Each row has a hidden score. How much does it go up from the first row of each pair to the second? 20 means little or no change, 40 a big rise and 0 a big fall. The score is a weighted sum of the row's numbers plus the product of two more (or one squared), each taken from its middle value.
[ 0.6  0.7 -0.3 -1.2 -0.9 -1.0 -0.6  0.9 -0.3 -0.4]
[-0.2  0.5  1.4 -0.4  0.7 -0.2  0.8 -0.5 -1.0 -1.0] >> 29
[-0.3  0.6  0.5  1.8  1.2 -1.0  0.2  0.2  1.0  0.9]
[ 0.8  0.8  1.5  0.8  1.6 -1.1 -0.2  0.8 -1.1 -1.2] >> 28
[-0.1  0.5  1.6  0.5  1.4  1.6 -1.9  0.6 -0.9 -1.4]
[-1.1  0.1 -0.1  1.4  0.2 -0.9  0.2  0.6  0.1  0.3] >> 21
[-1.4 -0.8  1.1 -1.1  0.3  1.6  0.9 -1.5 -0.5 -0.1]
[ 0.3  0.5  1.0 -0.9  0.4 -0.4  1.0 -0.5 -0.9 -0.6] >> 24
[ 1.4  0.3 -1.3 -0.7 -1.1  0.3  1.1 -1.0 -1.0 -1.0]
[-1.5  0.0 -1.3 -0.1 -0.6  0.4  0.9 -1.3  1.1  1.3] >> 30
[ 0.9 -0.2 -1.1  0.1 -1.1  0.6  1.0 -0.8 -1.6 -1.4]
[ 0.9  1.0  0.7  1.4  0.9  1.0  0.9 -1.4 -0.8 -0.8] >> 32
[-1.2 -0.8  0.1 -1.3 -0.6 -0.7  0.5 -0.2 -0.4  0.2]
[-0.6 -0.1 -1.1  0.3 -0.8  0.2 -1.6  1.2  1.3  1.3] >> 11
[ 0.2  0.6 -0.3  0.9  0.1  0.9  1.0 -1.0  0.1 -0.1]
[ 1.3  0.4  0.5  1.5  1.4 -0.7  0.9  0.0  0.3  0.1] >> 19
[-1.4 -0.3  0.9 -1.1 -0.2  1.8  0.8 -1.7 -0.3 -0.1]
[ 0.3  0.8  1.3  1.1  1.8 -1.0 -0.3  0.7 -0.7 -0.9] >> 17
[-1.1 -0.9  1.4 -0.4  1.0 -0.5  0.8 -0.4  1.4  1.4]
[-1.4 -0.5  1.6 -0.3  1.2 -0.7 -0.9  1.2  0.9  1.3] >> 16
[ 0.7  0.6 -0.1 -1.4 -0.9 -0.8 -1.2  1.2 -0.2  0.0]
[-1.3 -1.0 -1.2 -0.7 -1.2 -0.9  0.2  0.4 -0.8 -0.9] >> 14
[-0.1  0.6 -1.1  0.7 -0.2  0.3 -1.8  1.2  1.3  1.4]
[-1.2 -0.5 -1.1 -0.2 -1.1  0.5 -1.6  1.3  1.2  1.0] >> 19
[ 0.7  0.7 -1.1  0.4 -0.7 -0.9  0.2  0.3  1.2  0.9]
[ 0.4 -0.8  1.0  0.8  1.4 -0.4 -1.6  1.4 -0.7 -0.5] >> 10
[-0.2 -0.8 -1.2 -1.2 -1.2 -0.9  0.1  0.1 -0.3 -0.7]
[-1.2  0.0 -0.3  1.1  0.5 -0.9 -0.6  0.8  0.9  0.5] >> 23
[-0.8 -0.6 -1.4 -0.7 -1.4  0.2  1.0 -0.8  1.3  1.4]
[ 0.0  0.5 -0.4  1.0  0.0 -0.7  0.7  0.0 -1.1 -0.9] >> 17
[ 0.6 -0.4 -1.1 -0.6 -1.1 -0.9 -0.2  0.7 -1.5 -1.2]
[-0.1  0.5  1.6  0.0  1.3  1.6 -2.0  0.5 -0.9 -1.1] >> 19
[-1.3 -0.2 -0.7  1.3  0.3 -0.9 -0.6  1.0  1.0  0.8]
[-0.6 -0.9 -1.0  0.5 -0.5  0.3  0.8 -1.2 -1.1 -1.3] >> 20
[ 0.8  0.8  1.3 -0.6  0.7  1.4 -1.8  0.9 -1.2 -1.3]
[ 1.2  0.8  1.1 -1.2  0.1  1.2 -1.5  0.5 -1.4 -1.0] >> 25
[ 0.3  0.9 -0.5  1.4  0.1 -0.7  0.5  0.1 -0.9 -0.7]
[-1.1  0.2  0.2  1.6  1.0  1.0  1.4 -1.3 -0.1  0.1] >> 20
[-0.1  0.5 -0.2 -1.2 -1.0  2.0  1.0 -1.6  0.9  1.0]
[ 0.6 -0.5  0.6 -1.3 -0.1  1.9  0.7 -1.7  1.2  1.1] >> 12
[ 1.5  0.6 -1.4 -0.7 -1.1  2.5  0.5 -1.6  1.2  1.4]
[-1.5 -0.3  1.1 -0.5  0.7 -0.4 -1.4  1.1 -1.8 -1.4] >> 7
[ 1.0  0.5  0.8  1.2  1.3  1.3  1.1 -1.3 -1.2 -1.2]
[ 0.7 -0.5 -1.0 -1.0 -1.4  0.2  1.0 -0.8  1.3  1.6] >> 25
[-1.3 -0.4 -0.7  1.1  0.3 -1.1  0.1  0.5  0.0  0.1]
[-1.3 -0.4 -1.3 -0.3 -1.1  0.5 -1.8  1.3  1.5  1.5] >> 24
[ 0.8  0.7 -0.4 -1.4 -1.1 -0.7 -1.3  1.2 -0.2  0.1]
[ 1.2  0.6 -1.1 -0.8 -1.3  0.6  1.0 -1.0 -1.0 -1.1] >> 20
[ 0.4 -0.7  1.4 -1.0  0.4 -0.9  0.4  0.0  0.8  0.7]
[ 0.0  0.8 -1.4 -0.1 -1.0 -1.2  0.3  0.4  1.3  1.5] >> 23
[ 1.4  0.2  0.2  1.4  1.0 -0.7 -1.1  1.1  0.6  0.8]
[-0.7 -0.8 -1.3  0.1 -0.6 -1.0  0.1  0.9 -1.0 -0.7] >> 23
[ 1.2  0.0  0.8  1.4  1.4 -0.3 -1.5  1.1 -0.4 -0.7]
[ 0.1 -0.7  1.2  1.1  1.5 -0.7 -1.1  1.2  1.5  1.3] >> 24
[ 1.0  0.7  1.1  1.0  1.4 -1.1 -0.1  0.7 -0.9 -1.0]
[ 1.1 -0.3 -1.3 -0.5 -1.4 -0.9 -1.0  0.9  1.3  0.9] >> 9
[ 1.0 -0.4 -0.7 -1.0 -1.4  0.2  1.0 -0.8  0.9  1.2]
[ 0.0  0.5 -0.9  1.0  0.2 -0.8  0.2  0.2 -1.1 -1.1] >> 12
[-1.1 -0.5  1.5  0.0  1.0 -1.0 -0.8  0.7  1.3  1.2]
[ 0.6  0.7  1.1  1.3  1.5 -1.1  0.1  0.5  1.1  1.1] >> 25
[-0.7 -0.7 -0.7  0.9 -0.2  0.8  0.9 -1.2 -1.1 -0.8]
[ 1.5  0.4  0.7  1.7  1.4 -0.5  0.7  0.1  0.3  0.6] >> 26
[-0.5  0.3 -1.1  0.6 -0.6 -0.5 -1.6  1.1 -1.2 -1.0]
[ 0.4  0.7  1.3 -0.3  1.1  1.4 -1.8  0.6 -1.3 -1.3] >> 29
[-1.2 -0.2  1.3 -0.8  0.3 -0.6 -1.5  1.1 -1.2 -1.5]
[ 1.3  0.2 -1.2 -0.7 -1.1  0.3  1.1 -0.8 -1.3 -1.4] >> 14
[ 1.4  0.5 -0.6  1.0 -0.5 -0.9  0.4 -0.1  0.4  0.5]
[-0.9  0.0 -1.0  0.2 -1.0  0.2 -1.7  1.1  1.3  1.4] >> 9
[ 0.8  0.6 -0.9  0.8 -0.2 -0.7 -1.5  1.4 -0.5 -0.6]
[-1.3  0.1  1.7  0.6  1.5 -0.4  0.6 -0.4 -1.4 -1.4] >> 36
[-0.7 -0.6 -1.2  0.4 -0.8 -1.3 -0.4  0.6 -0.9 -1.1]
[ 0.2  0.8  0.9  1.4  1.5 -0.9 -0.4  0.6 -0.3 -0.7] >> 28
[ 1.2  0.8  1.5  0.6  1.5 -1.2 -0.2  0.6 -1.2 -1.4]
[ 0.3  0.8  1.1 -0.7  0.3 -0.4  1.0 -0.4 -0.8 -0.6] >> 25
[-1.6 -0.3  1.4  0.9  1.5 -0.6  0.9 -0.1 -1.3 -1.3]
[-1.3 -0.2  0.9 -1.3  0.0 -0.2  1.0 -0.8  1.1  1.1] >> 25
[ 1.4  0.3 -1.0 -0.4 -1.1  0.2  0.9 -1.0 -1.1 -1.3]
[-0.9 -1.0 -1.3 -0.3 -0.9  0.4  1.1 -1.1  1.3  1.6] >> 31
[-1.0  0.2 -1.3  0.1 -0.7 -0.2 -1.5  1.2 -1.4 -1.4]
[ 1.0  0.5  1.5  1.0  1.5 -1.0  0.3 -0.1  1.4  1.3] >> 34
[-0.3  0.6  0.3 -1.4 -0.4 -0.7 -0.9  0.9  0.0  0.0]
[ 0.6 -0.3 -1.3 -0.3 -0.9 -1.1 -1.0  1.0  1.4  1.5] >> 19
[-0.9 -0.8  1.6  0.5  1.5 -0.2 -1.6  1.4 -1.1 -1.1]
[ 1.1 -0.5  0.8 -0.9  0.2  1.9  1.1 -1.3  1.1  1.2] >> 28
[ 0.2  0.8 -1.1 -0.8 -1.2 -0.4  0.7 -0.4 -1.5 -1.2]
[ 0.8  0.8 -0.6 -1.4 -1.0 -0.7 -1.2  1.1  0.1  0.2] >> 15
[ 1.4  0.4  0.4  1.3  1.3 -0.7  0.5 -0.1  0.0  0.1]
[ 1.1  0.6 -1.0 -1.1 -1.1  2.3  0.5 -1.6  1.3  1.5] >> 28
[-1.3 -0.8  1.6  0.1  1.0 -0.6 -0.7  1.1  1.3  1.3]
[ 1.2  0.3 -0.4  1.4  0.6 -0.7 -1.3  1.5  0.3  0.5] >> 13
[ 0.7 -0.5  1.1 -0.6  0.5 -0.7  0.2 -0.2  0.9  0.8]
[ 0.9 -0.4 -1.3 -0.2 -1.0 -0.8 -0.8  0.8  1.0  1.4] >> 19
[ 1.3  0.6  0.0 -1.4 -0.7  0.2  1.1 -0.7  0.1  0.1]
[-1.2 -0.6  1.8 -0.6  0.7 -0.2  0.9 -0.7  1.3  1.3] >> 23
[-1.2  0.2 -0.1  1.2  0.8 -1.1  0.1  0.3  0.5  0.4]
[ 1.3  0.0 -0.1 -1.7 -0.6  1.1 -2.0  1.0 -0.6 -0.5] >> 16
[ 0.8  0.7  1.5  0.8  1.5  1.5  0.8 -1.3  1.2  1.1]
[ 0.9 -0.5  1.5 -0.7  0.6 -0.8  0.5  0.0  0.9  0.6] >> 13
[ 1.2 -0.1 -1.4  0.1 -1.1  0.4  1.0 -0.8 -1.5 -1.4]
[-0.2  0.7  0.5  1.3  1.1 -0.8  0.2  0.5  0.9  1.0] >> 25
[-0.1  0.5  0.0 -1.3 -0.7 -0.7 -1.1  1.2 -0.8 -0.6]
[-0.6  0.3 -0.8  0.8 -0.2  0.7  1.3 -0.8  0.7  0.4] >> 21
[ 0.8 -0.6 -1.4 -0.3 -1.1 -1.0 -0.2  0.7 -1.5 -1.4]
[-0.8  0.1 -1.1  0.6 -0.1  0.5  1.0 -1.1  0.7  0.7] >> 31
[ 1.4  0.5  0.0 -1.4 -0.9  0.1  0.9 -0.7  0.6  0.6]
[ 1.3  0.0 -0.5 -1.3 -1.2  0.3  1.1 -0.8  0.7  0.9] >> 20
[ 0.5 -0.9  1.1  1.0  1.3 -0.2 -1.4  1.3 -0.7 -0.9]
[-0.8 -0.7 -1.1 -0.7 -1.3 -0.9  0.0  0.4 -0.7 -0.8] >> 26
[-0.1  0.6 -1.1  0.6 -0.5 -0.2 -1.2  1.1 -1.0 -0.8]
[ 0.9  0.4 -0.7 -1.0 -1.3  0.2  1.2 -0.7 -0.4 -0.7] >> 26
[-1.6 -0.3  1.3 -0.4  0.7 -1.2 -1.0  1.2  1.3  1.0]
[-1.3 -0.5 -0.6  1.3  0.5  0.7  1.2 -1.0 -1.0 -0.8] >> 20
[ 0.0  0.4  0.1 -1.3 -0.6 -0.4 -1.4  1.4 -0.5 -0.4]
[-1.2 -0.6 -0.8  0.6 -0.3 -1.2  0.0  0.6 -0.4 -0.4] >> 15
[ 0.1  0.4  0.0 -1.0 -0.7 -1.2 -0.7  0.9  0.0 -0.3]
[ 1.0  0.6 -0.3  1.5  0.8 -0.9  0.8 -0.3 -0.3 -0.2] >> 20
[-1.1 -0.7  1.6  0.4  1.2 -0.9 -1.2  1.2  1.5  1.3]
[ 1.2  0.6 -1.1 -1.0 -1.3  0.2  1.1 -0.7 -0.8 -0.9] >> 23
[ 0.1 -0.8 -1.0  0.5 -0.4  0.5  1.0 -1.1 -1.2 -1.4]
[ 1.5  0.3  1.6  0.1  1.4 -0.7  0.4  0.0  1.3  1.1] >> 33
[-0.5 -0.6  0.5 -0.9 -0.3 -0.4  0.6  0.0  0.3  0.2]
[ 1.1  0.8  1.4  0.6  1.3  1.6  1.0 -1.5  1.6  1.4] >> 25
[-1.1  0.3 -1.2 -0.7 -1.6  2.2  0.6 -1.6 -1.1 -0.9]
[-0.5 -1.0  1.6 -0.2  0.7  1.7  0.9 -1.5 -1.2 -1.0] >> 18
[-0.6  0.1 -0.9 -1.2 -1.2 -0.5  0.8 -0.1 -1.2 -1.5]
[-0.1 -1.0 -1.1  0.5 -0.4  0.6  1.0 -1.1 -1.4 -1.3] >> 14
[-1.5 -0.5  1.1 -1.0  0.3 -0.2  1.0 -0.3  1.4  1.4]
[ 1.4  0.4  0.4  1.5  1.3  0.8  1.2 -1.4 -1.0 -1.0] >> 10
[-0.9  0.3  0.7 -1.1  0.1 -0.6 -1.3  1.2 -1.1 -1.3]
[ 0.7  0.5 -1.4  0.2 -0.7 -1.1  0.1 -0.1  1.1  1.2] >> 21
[ 0.6  0.8 -0.7 -1.2 -1.3  2.1  0.9 -1.6  1.1  1.2]
[-1.3 -0.5 -0.6 -1.7 -1.3  2.1  0.7 -1.6 -0.1 -0.2] >> 10
[ 0.4 -0.7 -1.0 -0.8 -1.2  0.1  1.0 -1.1  1.3  1.2]
[ 1.1 -0.3 -0.3  1.1  0.3 -0.7  0.4 -0.2  0.1  0.0] >> 16
[-0.3 -0.7  1.5  0.2  1.2 -0.3  0.7 -0.4  1.4  1.4]
[-1.0 -0.8  1.6  0.2  1.5 -0.6 -1.6  1.1 -1.5 -1.3] >> 6
[-0.7 -1.0  1.5  0.9  1.5 -0.7 -1.0  1.2  1.5  1.3]
[ 1.3  0.3  0.6  1.2  0.9  1.2  1.3 -1.2 -1.1 -1.0] >> 27
[ 0.3  0.6  1.0  1.2  1.5 -0.8 -0.4  0.8 -0.6 -0.7]
[ 1.5  0.2  0.5  1.3  0.9 -0.5 -1.3  1.3  0.7  0.7] >> 15
[-0.2 -1.1  0.4  1.6  0.8 -0.6  0.8  0.1 -0.7 -0.5]
[-0.4  0.5  0.5  1.6  1.1 -1.1 -0.4  0.9  0.0 -0.1] >> 19
[-1.1 -0.6  1.3  1.1  1.4 -0.5  0.6  0.1 -1.5 -1.4]
[-1.3 -0.4 -0.2 -1.6 -1.1 -0.5  0.7 -0.6 -0.5 -0.3] >> 21
[ 1.1  0.0 -0.6 -1.2 -1.2  0.1  0.9 -1.0  1.1  1.2]
[-1.3  0.1 -1.0 -0.9 -1.2  2.1  1.0 -1.5 -0.5 -0.9] >> 9
[ 0.5  0.8 -1.2  0.0 -1.0 -1.0  0.4  0.2  1.2  1.3]
[ 0.0 -0.7  1.0 -1.0  0.2 -0.9  0.7  0.2  0.6  0.4] >> 16
[-0.4 -0.9  0.1 -1.3 -0.6  1.7  0.8 -1.7  0.5  0.6]
[ 1.4  0.8 -1.2 -0.7 -1.2  2.3  0.4 -1.4  1.4  1.4] >> 24
[-1.1 -0.5  1.1  1.0  1.4 -0.7  0.8 -0.3 -1.4 -1.5]
[-1.3 -0.3 -1.1  0.2 -0.8 -0.9  0.4  0.1 -1.1 -1.3] >> 16
[-0.8  0.1  0.0 -1.2 -0.6  1.9  0.8 -1.7  0.6  0.5]
[ 0.8  0.8 -0.5  1.0  0.0 -0.7 -1.3  1.3 -0.5  0.0] >> 8
[-1.1  0.2 -1.1  0.5 -0.7 -0.7  0.6 -0.1 -1.2 -1.3]
[-0.5  0.5  1.6 -0.2  1.0 -0.4  0.7 -0.5 -1.3 -1.0] >> 29
[-1.5 -0.3  1.7  0.5  1.6 -0.5  0.9 -0.5 -1.5 -1.4]
[-0.2 -1.0  1.4 -0.1  1.2  1.5  1.0 -1.4 -1.4 -1.1] >> 12
[ 0.6  0.7 -0.8  1.2  0.1  0.1 -1.9  1.2  1.3  1.1]
[ 0.6 -0.3 -1.5 -0.4 -1.0 -1.2 -0.3  0.9 -1.3 -1.1] >> 24
[-0.9 -0.2 -0.2  1.2  0.5 -1.2 -0.4  0.9  0.8  0.5]
[ 1.5  0.2  1.2  1.1  1.5  1.3  1.0 -1.5 -1.4 -1.6] >> 26
[-1.2 -0.1  1.6  0.5  1.2 -0.5  0.6 -0.2 -1.5 -1.4]
[ 1.1  0.8  1.3  0.8  1.4 -1.3 -0.1  0.8 -1.3 -1.1] >> 17
[ 1.2  0.3  1.3  0.5  1.2 -1.0  0.0  0.5 -1.4 -1.3]
[ 0.5  0.6 -0.7 -0.9 -1.4  2.3  0.6 -1.6  1.1  1.3] >> 21
[ 0.6  0.6 -0.5  1.2  0.3  0.1 -2.0  0.9  1.1  0.8]
[ 1.6  0.1  0.4 -1.4 -0.7  1.1 -1.9  0.9 -0.9 -1.2] >> 20
[-0.5 -0.7 -1.1  0.5 -0.7 -1.0 -0.9  1.1  1.2  1.4]
[ 1.5  0.2 -1.3 -0.7 -1.4 -0.8 -0.8  1.1  0.9  0.9] >> 25
[ 0.9 -0.4  0.6 -1.0 -0.1  2.2  0.9 -1.4  1.2  1.0]
[ 1.4  0.4  0.1  1.5  0.9 -0.1 -1.5  1.3  0.7  0.2] >> 19
[-0.8  0.3  0.3 -1.2 -0.7 -0.2  0.9 -0.6  0.8  0.5]
[-1.0 -0.2  0.8 -1.2 -0.3 -0.1  0.8 -0.9  1.3  1.1] >> 20
[ 1.5  0.0  1.4 -0.3  1.0 -0.8  0.6  0.1  1.1  0.9]
[ 0.4  0.8  0.7  1.3  1.2 -1.2  0.0  0.2  1.1  1.2] >> 16
[-0.7 -0.7  0.5 -1.5 -0.4 -0.7  0.5  0.1  0.0 -0.2]
[ 1.3  0.6 -0.3  1.3  0.4 -0.3 -1.5  1.2  0.7  0.8] >> 14
[ 1.2  0.2 -0.6 -1.4 -0.9  0.2  0.8 -0.4  0.5  0.5]
[ 0.8  0.5 -0.9 -1.2 -0.9  0.0  1.1 -0.9 -0.2 -0.2] >> 21
[ 0.8 -0.5 -1.3  0.2 -0.9  0.5  1.2 -1.2 -1.1 -1.4]
[-1.0  0.2 -0.1  1.5  0.8 -0.9  0.2  0.3  0.8  0.4] >> 27
